128 stands for zero in the data rows.
Every row has a hidden score from 0 to 40. What is each row's score? 20 is about the middle. The score is a weighted sum of the row's numbers plus the product of two more (or one squared), each taken from its middle value.
[123 136 137 129 122 161 123  99 126 170 100 164 122 108 104 138  83  99
 106 167 116 146 140  76] -> 15
[108 118 122  88 134 153 125 115 126 133 158 132 137 119 121 145 123 138
 131 151 134 111 101 127] -> 12
[128 137 127 146 119 154 128 104 130 158  98 161 121 129 121 141  98 106
 100 156 109 142 145  95] -> 17
[103 100 120 100 143 126 107 142 142 117 126 119  89 120 119 162 122 150
 161 119 150  99 113 141] -> 23
[125 125 137  99 137 158 124 120 112 123 148 123 142 117 120 152 129  99
 123 145 130 123 103 119] -> 12
[171 152 117 175 105  91 173 149 127 167 117 153 111 142 160  60 122 144
 115 131 110 124 182 125] -> 30
[117 103 127  98 146 105 125 159 133  99 162  94 139 137 148 120 166 169
 165 100 155 106 109 174] -> 15
[132 115 128 107 113 139  92 119 126  89 124 129  62 135 153 177 122  88
 138 113 126 101 125 123] -> 19
[120 116 124 107 139 103 126 155 131  93 162  89 147 144 145 117 171 164
 154  84 161 112 107 172] -> 25
[116 120 130 102 129 148 127 121 121 132 157 125 149 122 134 142 139 123
 129 145 130 108 102 127] -> 16
[164 154 116 170 100  87 182 155 135 161 118 153 145 149 149  73 112 116
 121 131 109 144 178 123] -> 13
[125 108 129 103 141 100 145 153 126 100 163  91 171 137 130 109 159 169
 160  90 153 118 105 165] -> 21
[126 132 118 136 117 142 106 102 129 157  96 165  88 110 124 143  89 105
 102 158 107 138 150  89] -> 20
[133 137 122 143 106 154 139 112 126 158 107 166  93 131 123 140 102 103
 105 166 105 112 145  99] -> 21
[125 131 115 150 112 101 150 135 136 139 116 123 127 134 141 109 134 152
 118 128 128 143 143 128] -> 22
[162 153 117 180  97  87 179 150 134 160 117 147 123 151 160  75 110 132
 120 134 103 142 178 125] -> 19
[113 120 131  93 131 163 121 110 102 118 151 112 155 129 137 132 146 106
 125 136 124 116  91 125] -> 23
[146 141 144 150 110 153 107 101 112 142  87 159 107 125 122 138 102  83
  96 147  97 137 145  94] -> 17
[ 96 117 132 114 159 126 107 127 140 119 120 122 135 114  92 148 121 147
 149 122 138 138 113 135] -> 22
[116 140 128 141 117 148 125 105 135 157 100 164 100 119 118 142  87 118
 109 165 105 136 149 103] -> 15
[ 93 119 134 125 161 133  93 128 147 123 112 113 140 119  89 143 137 157
 125 119 147 140 117 142] -> 19
[152 149 114 159 114 103 159 139 126 136 127 131 132 150 146  97 131 125
 124 120 114 145 154 134] -> 23
[143 114 129 110 149  99 125 156 128  97 163  83 161 129 133 113 172 161
 151  91 150 125 101 174] -> 22
[124 117 124 133 125 128 138 136 142 125 116 115 124 123 134 127 131 154
 134 130 147 115 129 139] -> 32
[ 88 116 130 132 169 135  81 129 140 117 102 106 145 111  90 139 152 157
 121 114 139 139 112 139] -> 20
[122 102 123  96 153 103 132 156 124 101 175  90 150 135 141 120 157 172
 167  96 155 117  97 165] -> 19
[164 155 128 185  99  91 187 143 123 155 119 146 132 150 151  75 131 108
 106 131 110 148 174 123] -> 17
[159 151 135 166 124  96 174 144 113 150 130 144 144 152 148  67 112 131
 124 120 115 155 158 132] -> 16
[122 131 140 116 132 163 135 112 120 136 126 138 142 119 110 126 130 107
 115 153 130 139 120 111] -> 19
[128 133 136 138 119 150 157 116 126 141 123 133 113 141 125 133 120 137
 122 144 132 129 135 128] -> 23
[121 125 128 115 137 129 124 124 136 128 136 122 124 127 116 130 127 129
 144 129 126 127 124 130] -> 24
[117 106 126  96 147  98 138 155 133  95 170  86 145 136 141 116 162 159
 170  93 150 111 104 174] -> 17
[134 122 131 108 122 148 109 123 115  93 147 137  73 137 149 159 119  83
 134 117 127  98 123 125] -> 29
[128 113 126 112 157 104 130 155 127  93 171  89 181 132 129 111 175 158
 153  78 157 129 100 170] -> 19
[132 128 127 114 122 123 133 128 131 122 140 123 132 132 131 132 146 126
 138 125 129 125 122 136] -> 17
[123 110 113 118 125 120 114 135 137 113 127 129  99 121 139 153 121 127
 137 116 133 118 127 126] -> 22
[ 82 115 121 127 156 122  90 129 150 128 110 108 139 103  96 142 134 164
 130 120 139 137 112 137] -> 21
[135 138 120 146 107 147 123 106 139 156  91 160 117 122 114 140  97 117
 103 160 101 127 144 100] -> 29
[114 104 120 104 148  97 143 159 131 105 168  89 150 133 137 111 169 166
 160  92 159 117 109 172] -> 14
[122 112 122 115 125 134 111 138 130  99 125 129  95 129 144 155 138 126
 135 110 115 131 107 136] -> 29
[108 121 137  97 135 159 127 114 120 137 156 123 144 118 126 144 120 139
 132 156 139 115 100 125] -> 18
[162 155 122 181  99  94 176 142 129 150 109 147 137 153 139  65 128 143
 125 121 106 152 176 122] -> 37
[ 99 116 130 107 160 103 111 151 139 111 139  84 174 123 103 123 156 174
 151  99 154 134 103 161] -> 15
[112 126 126 106 150 105 118 141 114 106 160 116 137 132 127 106 138 149
 151 107 133 128 115 145] -> 23
[124 125 125 105 152  94 135 156 133  93 169  93 153 139 130 111 171 158
 157  84 152 129 105 173] -> 22
[137 119 132 105 122 139 115 125 125  90 133 145  52 134 158 163 119  84
 142 122 122  90 126 126] -> 29
[128 116 127 114 130 124 115 134 125 120 129 130 120 127 128 136 125 122
 141 123 130 125 126 130] -> 15
[ 96 108 122 105 168 105 133 160 129  92 167  80 153 137 132 118 173 177
 168  90 152 111  95 181] -> 7
[161 152 120 173  95  87 186 148 129 163 110 144 135 145 154  75 117 133
 121 129 106 137 177 120] -> 12
[144 127 139 103 129 160 118 115 113 128 137 131 148 115 118 148 129 101
 123 146 123 115 102 114] -> 19
[122 142 132 145 102 146 139 110 128 160 100 163 112 121 120 141  90 109
 105 164 108 139 146  92] -> 19
[146 118 135 108 115 147 134 121 118 132 129 124 120 132 141 135 144 110
 127 128 133 110 121 131] -> 27
[121 139 131 103 127 153 147 115 124 134 156 118 139 126 127 150 124 121
 129 149 135 107  99 129] -> 31
[148 115 126 117 115 144 102 120 130  87 124 149  56 125 144 175 113  67
 135 118 119  91 131 119] -> 30
[165 160 125 175  95  85 183 149 127 159 111 145 147 149 150  67 122 127
 117 130 103 148 178 124] -> 9
[171 148 115 180 110  89 177 145 129 154 121 148 121 159 167  84 122 126
 119 126 113 154 175 129] -> 14
[158 147 121 167 104  87 169 145 132 153 115 151 124 144 153  74 108 127
 122 126 109 148 170 120] -> 18
[113 119 136 106 154 109 120 152 117  88 166  84 152 141 145 121 178 149
 153  83 147 117  98 174] -> 13
[127 143 131 141 109 147 131 108 125 161 103 154 125 126 122 145 102 106
  99 164 107 129 146 100] -> 13
[149 145 148 158 105 150 128 108 126 149  87 154 121 136 122 142 112  98
  96 154 103 134 144 104] -> 14
[131 138 133 136 112 152 139 105 122 154  95 151 117 126 110 130  98 108
 102 160 104 140 143  97] -> 22
[115 128 135  96 133 156 131 113 121 130 152 123 151 119 128 141 153 129
 125 151 127 114  97 133] -> 18
[151 153 116 173  96  86 180 145 135 158 119 150 128 143 150  73 111 135
 125 132 105 139 179 125] -> 15
[120 110 127  99 143 100 141 155 131  96 175  84 156 139 144 119 170 163
 161  94 164 116 103 175] -> 19
[169 146 107 172 102  86 187 147 131 163 118 154 124 145 152  82 113 124
 128 132 112 139 180 123] -> 11
[152 158 114 179 104  93 171 139 138 152 108 152 120 148 148  79 122 121
 113 129 110 144 182 119] -> 14
[137 128 122 120 128 123 132 140 125 119 133 123 135 125 125 125 137 131
 143 122 131 110 120 134] -> 22
[139 102 130 107 123 137  95 121 119  81 126 144  60 132 150 171 121  81
 150 110 121  82 120 130] -> 20
[120 115 144 116 137 143 110 127 127  95 147 133  75 133 150 163 134  98
 137 114 138 107 123 134] -> 24
[128 140 134 150 127 146 130 113 127 157  96 154 113 117 118 135 101 103
 104 160  99 145 147  98] -> 9
[122 134 138 105 140 150 127 108 122 129 153 127 134 119 119 142 117 117
 128 137 140 138 111 124] -> 25
[ 93 117 128 130 161 134  75 125 141 117 103 105 141 109  91 145 142 156
 124 111 135 140 115 134] -> 31
[ 94 115 134 134 165 137  83 128 146 125 107 107 135 105  95 147 141 158
 121 120 145 148 113 135] -> 20
[125 115 123 108 149 101 134 166 126  89 168  92 144 141 142 119 158 163
 158  90 155 114 109 170] -> 15
[122 149 128 147 101 150 141 104 138 157 104 154 107 139 137 147 101 137
 108 165 116 136 148 112] -> 28
[116 112 120 104 159 107 119 159 127  97 172  89 165 139 138 108 184 173
 153  84 148 113 100 174] -> 17
[167 144 116 165  96  93 186 150 132 162 107 150 115 145 156  69 102 136
 133 133 108 133 178 118] -> 23
[141 149 129 149 108 156 137 108 123 157 106 151 111 125 134 138 108 111
  98 151 101 123 142 105] -> 30
[122 109 127 105 148 106 139 159 126 102 170  88 177 136 136 101 177 165
 156  93 155 114 105 166] -> 14
[145 141 131 151 116 149 129 107 126 149  96 152 111 122 126 129 119 104
 100 158 103 137 146  94] -> 21
[157 148 109 169  99  90 154 145 127 153 112 146 112 144 157  90 131 123
 109 120 109 133 171 118] -> 20
[ 76 115 124 126 156 134  90 124 129 129 122 114 148 123 101 138 139 149
 122 118 148 128 104 137] -> 15
[116 111 128  97 145 108 125 152 124  91 170  85 150 142 144 120 171 158
 156  84 155 118 101 168] -> 21
[134 145 134 143 112 149 134  98 120 158 108 154 125 123 126 129 105 106
 101 161 111 137 137  98] -> 22
[124 123 130 117 134 128 123 130 120 116 143 120 128 123 134 126 139 122
 129 115 135 133 124 134] -> 17
[123 138 129 129 103 145 139 109 137 168 103 153 125 115 123 135  92 113
 113 167 107 126 145  97] -> 18
[136 132 123 129 117 139 144 118 127 148 113 135 124 130 133 130 109 120
 119 146 130 136 138 111] -> 24
[148 133 128 137 128 127 120 131 123 115 124 126 131 136 135 125 141 113
 117 122 121 121 131 133] -> 19
[133 143 128 144 108 154 130 103 122 153  97 154 102 128 123 135  99 107
  98 158 106 137 150  96] -> 25
[108 113 134 129 163 137  86 130 128 127 112 100 163 117  90 135 152 163
 125 115 136 145 104 138] -> 34
[129 119 132 125 125 126 117 130 127 117 131 120 130 122 138 127 131 139
 129 125 131 118 124 138] -> 24
[144 146 140 149  97 150 133 106 125 158 101 141 134 127 126 125 101 104
  96 150 110 134 149  92] -> 18
[129 143 131 152 112 148 124 109 136 155  90 159 102 121 119 142  96 102
 101 163 105 133 152  94] -> 19
[116 124 132 104 132 157 123 111 126 131 149 133 138 116 119 151 129 118
 125 151 132 123 107 118] -> 18
[ 87 107 138 122 168 129  81 118 136 116 107 106 146  97  85 141 148 155
 131 115 145 142 106 140] -> 18
[142 138 130 149 113 144 123 113 128 154  94 167 106 114 112 137  91  99
 107 160  99 134 147  93] -> 20
[119 130 144  97 142 161 124 106 110 130 149 122 142 111 118 139 145 115
 124 139 134 119  95 120] -> 19
[ 89 113 123 107 156 121 103 133 139 106 128  99 142 122 109 146 143 166
 142 109 150 120 106 154] -> 18
[138 114 116 105 145 105 125 148 137  99 156 100 138 134 137 112 165 162
 154  99 158 117 124 160] -> 24
[126 134 126 142 101 148 129 114 123 157 109 155 107 118 110 135  84 115
 110 164 108 123 143 101] -> 18
[146 146 130 157 110 151 123 101 131 154  96 153 101 127 127 136 105 103
  93 160 108 152 146 100] -> 32
[138 117 130  94 124 152 121 111 120 132 148 120 145 118 122 143 140 117
 131 139 129 115 102 123] -> 24
[162 156 118 189  97  83 174 153 143 154 110 163 143 137 144  72 117 120
 106 131 106 142 182 113] -> 18
[118 104 125 108 147 102 115 154 129  89 167  84 144 140 152 120 186 174
 158  83 154 103  99 181] -> 21
[134 139 137 139 111 150 123 105 127 155 101 151 117 122 107 133  93 108
 107 156 111 135 142  97] -> 27
[140 134 126 138 109 146 129 114 140 155 104 158 112 120 118 140  98  98
 112 164 114 132 150 100] -> 20
[126 128 140 105 137 161 116 109 110 126 149 116 145 117 125 134 144 128
 116 137 132 122 101 120] -> 29
[117 129 148 105 134 159 117 120 108 127 148 122 154 117 123 134 137 121
 118 134 132 117 101 124] -> 22
[124 112 118 103 129 139  94 121 125  93 136 111  66 139 155 159 137 116
 141 113 142  99 116 131] -> 31
[ 92 104 126 105 161 102 120 153 135 112 146  98 160 113 117 121 156 174
 156  98 153 122 103 162] -> 7
[159 155 123 169 100  90 178 143 128 156 115 156 117 148 152  81 113 121
 122 132 100 145 176 118] -> 11
[109 111 128  98 149 102 135 156 126 102 170  84 167 133 134 114 180 162
 154  87 152 110  98 175] -> 14
[129 119 127 103 146 105 116 154 130  89 170  92 155 135 143 122 160 155
 158  81 160 115 102 174] -> 22
[104 128 130 139 129 119 127 128 144 129 117 141  92 137 125 138 115 140
 129 127 132 117 144 134] -> 22
[169 157 116 183  94  88 186 146 135 156 113 151 139 153 158  70 129 132
 109 131 105 151 183 124] -> 16
[133 131 142 127 129 151 115 110 114 146 109 149 115 122 108 142 118 118
 113 151 118 120 126 102] -> 17
[144 127 134 132 122 117 118 133 129 121 108 139 123 123 121 123 114 115
 132 118 123 125 141 133] -> 16
[139 137 128 142 115 146 133 110 127 153  95 148 122 121 126 129 100 114
 112 157 104 126 139 100] -> 23
[136 110 120 122 122 140  95 122 127  84 129 138  55 131 158 175 122  85
 134 111 119  86 124 123] -> 29
[ 81 113 127 121 160 123  92 127 149 126 106 107 138 106  88 146 131 167
 121 125 140 137 116 124] -> 15
[ 98 124 128 132 156 125  83 126 149 122 103 100 162 115  86 140 160 167
 119 117 137 146 110 139] -> 28
[130 140 127 148 108 143 129 115 123 158 103 153 121 127 120 139  96 110
 109 162 100 129 143  95] -> 16
[114 115 134  92 129 159 111 117 122 130 133 127 148 106 115 150 124 118
 124 147 129 107 100 115] -> 22
[128 128 135 100 138 160 122 112 108 135 145 136 141 113 111 137 120 122
 129 149 140 137 105 124] -> 23
[152 146 118 173 102  86 182 149 130 155 115 145 124 144 157  73 107 114
 115 130 105 142 176 113] -> 17
[124 109 128 100 145  99 127 154 129  99 165  95 155 129 135 113 162 158
 164  86 148 125 104 164] -> 19
[128 149 123 141 120 148 145  99 128 155 111 155 122 121 108 133  96 102
 111 165 111 141 140 101] -> 22
[143 143 127 143 123 140 130 108 128 148 104 154 119 127 119 144 104  94
 119 155 108 147 136 108] -> 18
[139 146 133 142 112 156 136 106 118 159  99 147 115 123 118 136 100 107
  92 159  97 137 144  95] -> 22
[116 122 132 115 150 106 124 163 133  86 162  95 137 140 148 106 140 162
 173  94 154 109 109 170] -> 28
[141 144 133 153 118 152 136 112 128 151  92 146 130 116 111 126 106 104
  93 154 109 151 142  93] -> 27
[141 144 131 153 111 148 139 106 129 157 100 168 109 117 122 137  91 106
 103 163 109 140 150  91] -> 22
[141 137 133 150 113 150 122 107 129 152  98 154 122 114 117 132 102 104
 101 157 113 140 146  89] -> 21
[120 120 128 118 139 128 124 125 122 122 142 141 124 126 123 135 129 122
 129 126 127 134 120 124] -> 8
[122 115 128 110 149  93 131 163 136  96 159  88 141 129 129 121 163 162
 170  98 156 125 113 171] -> 15
[ 86 116 122 121 164 126  91 130 141 123 117 109 143 110  96 147 138 166
 127 121 147 145 109 137] -> 17
[ 91 118 133 117 156 145 104 121 126 126 135 119 144 119 104 147 123 141
 126 127 137 136 101 132] -> 12
[110 120 115 120 153 104 112 150 136 101 149  94 179 120 117 119 164 164
 144  92 146 132 110 160] -> 22
[125 117 117 105 147 101 132 162 133  92 169  90 149 142 140 119 164 154
 160  90 153 115 109 172] -> 19
[ 79 119 139 127 172 136  82 122 133 117 120 114 134 112  86 147 136 155
 123 112 141 140 107 142] -> 15
[162 148 121 173  97  84 184 145 126 152 122 156 132 160 161  75 119 125
 121 127 106 123 168 132] -> 23
[130 119 134 111 142 108 125 151 126  98 165  86 146 141 139 123 153 143
 154  86 150 109 111 165] -> 16
[134 117 130 110 132 149 144 122 126 129 157 120 168 119 132 147 130 121
 144 149 138 122  96 131] -> 18
[135 129 128 124 128 120 134 136 135 126 137 124 129 130 131 133 119 127
 141 129 138 133 129 132] -> 17
[127 137 137 119 142 120 129 131 113 116 155 117 160 141 129 118 147 121
 138 108 118 142 114 137] -> 24
[134 139 145 143 107 151 121 104 120 150 100 143 104 121 127 143 107 103
 102 157 104 136 138  94] -> 18
[115 106 122 116 129 131 111 127 135 103 124 118  99 123 123 151 135 123
 136 115 129 123 118 132] -> 26
[113 108 126 105 147 102 125 167 125  98 168  82 167 148 140 115 180 163
 156  80 155 134  99 171] -> 17
[137 119 132 110 133 154 134 123 116 126 140 123 135 123 130 135 138 124
 138 132 136 104 106 135] -> 27
[144 118 133 116 122 145  99 121 121  90 135 132  75 140 145 170 118  74
 137 110 123 100 123 122] -> 20
[119 134 128 145 142 119 108 125 133 122 123 130 113 133 121 135 112 122
 126 125 136 111 143 130] -> 13
[101 117 129 126 163 128  80 120 133 124 102 109 144 104  88 137 135 172
 121 122 147 144 109 142] -> 31
[134 138 136 129 135 130 127 125 115 125 139 125 147 132 136 115 144 123
 117 119 127 144 128 123] -> 16
[131 133 128 142 120 147 114  98 123 159  98 167 121 120 108 136  91 107
 109 163 105 143 141  96] -> 21
[124 107 122 101 146 104 124 159 127  89 167  86 137 142 141 115 160 157
 159  84 155 116 100 169] -> 30
[141 139 134 140 117 151 130 105 118 149 109 150 138 127 114 125 107  90
 106 158 103 140 131 102] -> 23
[118 122 133 101 135 156 131 118 126 137 146 130 127 116 120 157 122 130
 128 152 137 107 104 128] -> 26
[115 109 126 112 123 135 108 127 124  77 137 117  93 138 133 163 128  90
 144 109 132 113 115 133] -> 22
[123 125 137 109 131 161 122 117 114 125 145 127 159 122 124 139 136 123
 125 143 125 116 100 122] -> 22
[172 158 115 179 101  89 179 147 128 153 111 135 130 156 160  72 124 121
 115 124 110 163 177 117] -> 16
[167 152 119 175  92  86 181 141 132 150 111 154 113 147 151  81 105 124
 124 125 111 140 177 118] -> 22
[130 117 135 116 117 152 117 119 112 123 140 119 139 129 135 134 136 119
 123 138 126 120 111 132] -> 25
[135 138 130 146 110 147 141 108 129 150 104 154 125 122 125 134  98 102
 104 154 101 135 143  99] -> 20
[125 126 143 127 127 140 121 123 119 117 133 121 129 133 146 134 129 120
 126 118 133 125 119 135] -> 23
[130 139 128 152 111 150 137 107 129 159 101 161 119 111 110 140  93 107
 109 161 106 131 141  96] -> 21
[125 139 128 144 117 152 120 104 134 149  96 162  95 115 112 150  87 105
 102 158 101 129 150  99] -> 17
[120 123 130 121 130 132 123 130 123 119 141 122 131 134 133 131 132 133
 130 117 129 115 115 137] -> 25
[116 137 137  95 131 152 123 111 117 124 159 124 155 123 132 145 139 128
 121 143 137 129  99 128] -> 22
[174 158 111 183 107  88 169 140 125 149 108 152 143 150 145  65 118 125
 117 119 108 155 175 124] -> 24
[100 124 126 126 165 135  92 121 131 119 111 108 155 108  85 134 150 162
 121 116 136 134 101 133] -> 37
[160 146 110 168  99  79 169 142 140 149 113 162 119 141 145  81  99 121
 129 133 111 150 181 114] -> 14
[113 123 136 102 142 154 125 115 112 133 156 125 132 122 119 141 132 133
 132 137 137 123 103 125] -> 19
[146 141 138 150 107 155 134 108 125 161  96 146 130 127 116 129 107 110
  95 161 112 143 145  93] -> 25
[148 149 130 149 107 148 120 103 126 156  92 165 103 120 119 131  87  97
 100 163 103 140 153  90] -> 27
[135 106 125 108 119 141  99 123 132  86 127 128  63 133 151 171 113  92
 136 121 124  92 126 121] -> 30
[ 78 114 126 122 156 127  86 130 146 123 110 109 137 108  93 148 144 166
 123 116 143 147 113 139] -> 19
[124 136 145 113 135 158 121 111 117 142 131 131 151 124 111 134 126 114
 121 149 129 144 117 113] -> 20
[138 130 118 133 130 120 116 129 131 119 127 126 129 129 135 138 144 118
 130 112 124 120 122 138] -> 14
[128 132 133 145 114 150 113 110 127 151  92 153 113 116 127 137  94 103
 102 153  95 138 142  92] -> 20
[125 136 131 140 104 146 137 100 131 162  97 157  98 119 121 138 105 117
 107 168 115 147 145 100] -> 25
[161 139 124 153 113  99 154 139 117 147 123 140 126 134 136  91 102 123
 123 121 127 150 156 110] -> 21
[ 81 111 134 123 166 130  78 127 146 126 105 111 152  96  82 148 137 164
 128 119 144 140 113 136] -> 12
[159 149 124 168 100  83 183 150 126 153 123 151 122 158 159  71 115 123
 126 125 104 146 174 128] -> 14
[124 115 120  93 140 101 127 156 133  90 167  94 149 137 140 119 164 167
 156  86 169 122 108 164] -> 27
[134 140 138 156 109 151 130  99 131 154 100 164 114 124 123 138 105 110
 102 164 111 135 146 102] -> 21
[107 122 134 111 126 160 124 116 124 133 126 119 143 122 119 143 138 123
 119 144 123 124 111 111] -> 21
[120 128 135 101 129 160 126 117 121 129 148 125 148 126 120 148 137 118
 121 144 136 118 101 124] -> 25
[ 88 112 130 118 165 130  88 128 142 120 109 103 157 111  78 140 137 169
 130 119 140 150 108 136] -> 36
[152 160 123 177 110  91 190 142 120 154 126 141 126 149 143  69 109 140
 122 132 117 147 170 122] -> 18
[123 129 116 157  95  96 158 144 139 143 117 124 125 130 153  97 119 161
 124 129 122 123 150 123] -> 29
[114 118 127 114 143 100 125 157 137  94 162  91 144 138 133 125 158 145
 153  90 154 125 113 166] -> 17
[ 90 120 143 112 162 134 102 118 131 123 131 114 148 107  89 139 133 147
 130 128 141 147 108 122] -> 19
[154 152 122 165 101  84 197 145 138 164 121 158 137 151 146  72 115 130
 123 137 108 142 175 126] -> 14
[124 115 124 106 153 101 128 162 131  96 165  89 152 142 138 111 176 163
 157  95 153 116 108 176] -> 16
[104 117 134 100 151  99 135 148 131  95 168  93 140 135 137 119 159 154
 158  95 157 121 110 166] -> 11
[128 123 138 100 131 147 133 116 113 133 146 127 148 123 129 141 131 120
 133 150 122 104 100 124] -> 14
[122 116 128 110 150  97 125 161 127  95 166  92 144 133 140 105 165 164
 160  88 161 128 109 166] -> 21
[142 121 141  99 124 152 122 106 120 123 144 127 125 116 134 149 130 102
 129 156 137 100 106 127] -> 22
[126 122 128 112 142 106 130 152 127  98 160  95 151 139 132 110 163 149
 151  99 151 121 111 166] -> 22
[102 128 141 100 130 165 116 116 125 120 148 118 153 115 125 156 136 114
 113 143 132 124 109 122] -> 11
[178 160 118 172  95  97 167 143 127 156 116 153 121 150 155  84 118 121
 122 120 116 152 177 121] -> 16
[147 123 132 106 127 150 121 118 115 127 139 126 137 122 128 138 130 120
 135 133 135 108 114 134] -> 26
[ 88 116 126 117 157 128  83 121 146 130 108 102 141 104  85 143 135 163
 124 122 140 144 113 136] -> 26
[135 130 129 138 109 155 139 107 129 155 110 150 111 123 130 139 100 105
 111 163 114 132 142 101] -> 23
[181 155 132 180 104  93 181 152 125 155 119 144 129 158 153  64 124 123
 115 123 111 147 174 133] -> 25
[139 151 126 145 116 133 126 114 141 147  97 151 120 120 108 133  96  91
 102 156 110 155 158  95] -> 14
[120 126 132  97 130 156 118 116 114 134 151 132 143 120 120 135 128 127
 130 145 131 128 101 124] -> 28
[122 106 124  99 150  99 128 165 134  95 162 100 162 135 137 116 160 161
 164  92 153 120 113 173] -> 8
[126 130 139 102 131 152 127 110 117 127 153 119 163 131 125 138 148 124
 122 140 129 115  95 130] -> 22
[120 124 130 125 138 131 120 131 123 119 139 116 122 131 140 126 139 136
 128 119 140 124 122 137] -> 22
[146 117 129  98 138 106 124 147 125  94 174  86 156 130 139 114 155 163
 158  85 156 124 103 167] -> 34
[ 68 111 123 120 166 134  90 135 142 124 117 104 144 105  93 151 146 178
 125 119 137 131 105 139] -> 2
[133 118 134 110 146 108 131 161 121  93 160  89 150 138 140 113 168 143
 157  80 154 114  99 169] -> 19
[125 107 122  99 146  99 121 155 129  96 166  86 145 135 141 117 166 160
 160  89 161 123 104 163] -> 20
[137 144 134 142 114 146 141  99 121 158 104 155 111 126 114 130 107 103
 104 161 107 144 142  96] -> 23
[129 109 128 103 122 136 113 128 130  93 132 137  68 141 143 164 114  92
 148 127 134  97 132 130] -> 19
[126 125 144 132 133 143 124 125 110 129 126 123 142 132 133 129 136 137
 121 127 117 129 109 139] -> 21
[114 113 115 102 145 100 129 155 134  93 166  87 140 133 133 126 166 162
 159  87 159 110 105 172] -> 23
[131 131 129 128 124 130 128 125 133 118 139 121 134 127 125 136 132 117
 127 128 132 135 129 129] -> 21
[121 135 121 139 122 119 111 118 129 141 101 143 127 119 121 132 122 123
 112 140 107 133 142 110] -> 10
[109 128 145 103 137 168 118 107 111 130 149 114 150 125 128 144 139 119
 113 138 133 134  95 126] -> 25
[122 146 138 142 122 151 127 101 128 162  99 166 116 110 113 145  91 104
 108 166 110 159 151  89] -> 11
[124 125 133 131 127 130 119 123 125 132 110 140 122 125 118 127 119 121
 131 125 120 128 131 120] -> 18
[128 122 123 139 115 145 148 116 131 147 121 135  95 130 140 142 104 135
 122 151 132 122 137 125] -> 26
[119 126 136 101 144 160 114 111 117 129 150 132 142 113 116 140 121 122
 124 143 138 126 107 119] -> 20
[123 138 129 136 137 122 125 134 131 113 135 128 122 136 130 138 131 121
 134 128 130 138 127 145] -> 14
